In the data rows, zero lies at 7.5, halfway between 7 and 8.
Here are some points:
[ 8.  8.  8.  5. 13. 11.  8.  5.  7.  1. 10. 12.  7.  6.  1.  3.]
[ 6.  7.  8. 10.  7.  8.  8.  8.  8.  8.  8.  5.  5.  7.  9. 12.]
[10.  6.  5.  8.  5.  6.  9.  7.  7. 10. 10.  7.  7.  6.  9. 10.]
[ 8. 10. 14. 10.  0.  1. 11.  7.  6. 15.  7.  0.  1.  7. 14. 15.]
[ 9.  8.  6.  9. 10. 10.  8.  8.  8.  9.  9. 11.  8.  7.  8.  4.]
[ 7.  8. 13. 10.  1.  5. 14.  8.  7. 14.  5.  0.  4. 13.  8. 15.]
[ 9.  6.  0.  5. 14. 12.  5.  7.  7.  0.  8. 15. 13.  4.  3.  0.]
[ 7.  8. 14.  6.  3.  2.  8.  6.  8. 14.  8.  2.  4.  7.  9. 15.]
[ 9.  8.  9.  8.  6.  7.  8.  7.  6.  9.  7.  7.  6.  9.  8. 11.]
[ 6.  9. 11.  7.  2.  3.  5.  9. 10. 11.  9.  4.  3.  6. 11. 15.]
[ 8.  9.  8. 10.  3.  1.  7.  7.  7.  9.  9.  6.  3.  6. 13. 15.]
[ 5.  8. 14.  6.  4.  5.  8.  4.  9. 11.  8.  4.  5.  7.  8. 15.]
[ 7.  6.  3.  5. 15. 14.  4.  9.  8.  0.  8. 13. 12.  4.  3.  0.]
[ 8.  9. 12. 10.  0.  4. 10.  8.  8. 13.  4.  1.  3. 12. 11. 15.]
[ 7.  7. 10.  8.  9. 11.  9.  8.  7.  7.  5.  6. 10.  9.  6.  8.]
[ 7.  7. 10.  7.  9.  8.  8.  8.  9.  8.  8.  9.  8.  7.  8.  7.]
[ 7.  9.  9. 11.  6.  8.  8.  8.  8. 12.  5.  4.  8. 12.  8.  9.]
[ 9.  9. 12.  8.  3.  5.  9.  9.  6.  9.  7.  6.  4.  6. 10. 13.]
[ 8.  6.  7. 10.  5.  9.  6.  8.  7.  7.  5.  8.  6.  7.  8. 10.]
[8. 7. 5. 7. 9. 8. 7. 6. 8. 5. 8. 9. 7. 7. 5. 5.]
[ 9.  6.  4.  5. 15. 10.  4.  5.  8.  0.  8. 12. 13.  8.  4.  0.]
[ 8.  5.  6.  6. 15. 15.  8.  9.  7.  1.  5. 12. 13.  6.  2.  0.]
[ 9. 10.  8.  8.  4.  4.  8.  7.  6. 10.  6.  5.  4.  9.  9. 14.]
[ 8.  7. 10.  9.  3.  4.  9.  8.  7. 11.  5.  3.  7. 10.  9. 12.]
[ 7.  7. 10.  6.  6.  7.  8.  7.  6.  8.  7.  6.  7.  5.  7.  9.]
[ 6.  5.  9.  8. 10. 10.  6. 10.  9.  6.  6.  8.  7.  8.  8.  7.]
11 more points follow, each with its number after it:
[ 7.  7. 10.  6. 10. 10.  9.  9.  6.  6.  8.  8. 10.  7.  6.  5.] 0
[ 7.  9. 11. 11.  4.  5. 11.  6.  5. 13.  8.  3.  3. 11.  8. 15.] 1
[ 5.  8.  5.  7. 10.  9.  5.  8.  7.  5.  8.  8.  6.  9.  6.  7.] 2
[ 5.  9.  7.  8.  9.  7.  7.  9.  7. 10.  7.  9.  7.  6.  9.  9.] 3
[ 8.  9. 12.  9.  0.  0. 11.  7.  6. 15.  8.  1.  3.  9. 12. 15.] 4
[10.  7.  5.  7. 10.  9.  8.  7.  6.  6.  7. 11. 11.  6.  7.  4.] 5
[ 8.  8.  5.  7.  3.  3.  6.  6.  8.  9. 10.  7.  6.  5. 11. 12.] 6
[ 8.  6.  3.  7.  9.  8.  4.  7.  7.  2. 11. 12.  9.  4.  9.  0.] 7
[ 8.  7.  9.  9.  5.  4.  8.  8.  7. 12.  8.  4.  5.  7. 10. 13.] 8
[ 6.  9. 15. 10.  0.  2. 11.  7.  9. 15.  4.  0.  1. 12. 11. 15.] 9
[ 8.  7.  6.  5. 15. 13.  9.  8.  8.  2. 10. 13. 12.  7.  3.  0.] 10
Which of these numbered points is nearest to each point below, ignoring the direction in which the first points spread most? Its number follows each.
[ 8.  6.  2.  8.  9. 10.  4.  9.  6.  3.  7. 12. 11.  4.  7.  0.] > 7
[ 9.  6.  6.  8. 12. 11.  8.  8.  8.  3.  6.  8. 11. 11.  2.  0.] > 9
[ 7.  9.  7.  5. 11. 11.  4.  8.  8.  5.  7.  9. 10.  7.  6.  2.] > 0
[ 9.  8. 10.  8.  5.  4.  7. 10.  7. 11.  8.  4.  6.  8. 11. 12.] > 8
[ 9.  7.  0.  7. 15. 14.  6.  7.  6.  0.  7. 14. 14.  8.  1.  0.] > 1
[ 5.  8.  9.  9.  6.  6.  8. 10.  7. 12.  8.  7.  5.  7. 12. 13.] > 3
Now 11 new points, numbered from 0 again:
[ 9.  5.  4.  6.  8. 10.  7.  7.  7.  3.  6. 12. 11.  7.  5.  0.] 0
[ 5.  8.  5.  9. 11.  8.  5.  7.  6.  7.  9.  8.  7.  6. 10.  6.] 1
[ 8. 10.  9.  8.  3.  5.  9.  7.  9. 12.  6.  2.  5. 10. 12. 14.] 2
[ 6.  8.  5.  6. 10. 10.  7.  7.  8.  4.  7. 10.  8.  9.  5.  2.] 3
[10.  7.  5.  7.  6.  8.  6.  7.  8.  5.  7. 10.  7.  4.  9.  4.] 4
[ 4.  9. 14.  9.  3.  5.  7.  7. 10. 12.  5.  2.  3. 10. 11. 15.] 5
[ 9.  7.  5.  5.  9.  9.  8.  8.  7.  4.  7. 12. 10.  6.  6.  0.] 6
[ 5.  9. 11.  9.  6.  4.  7.  8.  7. 12.  8.  2.  3. 11.  8. 15.] 7
[ 6.  6.  7.  6. 11. 10.  6.  7.  7.  5.  9. 12. 10.  7.  3.  2.] 8
[7. 6. 8. 8. 6. 7. 9. 7. 8. 9. 6. 8. 7. 9. 9. 7.] 9
[5. 7. 6. 6. 9. 8. 9. 8. 9. 7. 7. 8. 8. 5. 6. 7.] 10
Which of these numbered points is nearest to each point below, ignoring the direction in which the first points spread most? Its number follows each.
[ 6.  6.  2.  3. 14. 12.  6.  8.  8.  3.  8. 14. 13.  2.  4.  0.] > 10
[ 5. 10. 12. 11.  5.  2.  6.  8.  6. 13.  7.  2.  0.  8. 14. 15.] > 1
[ 5.  8.  9.  9.  6.  4.  7.  6.  6. 10.  8.  3.  4. 10.  9. 15.] > 7
[ 8.  7.  5.  5. 15. 11.  6.  5.  7.  3.  9. 11. 11.  7.  2.  0.] > 8
[ 9.  7.  6.  5. 12. 10.  8.  9.  7.  3.  7. 13. 12.  6.  6.  0.] > 6
[ 5.  8.  6.  9.  8.  5.  6.  8.  8.  6.  8.  4.  3.  9.  8. 13.] > 7
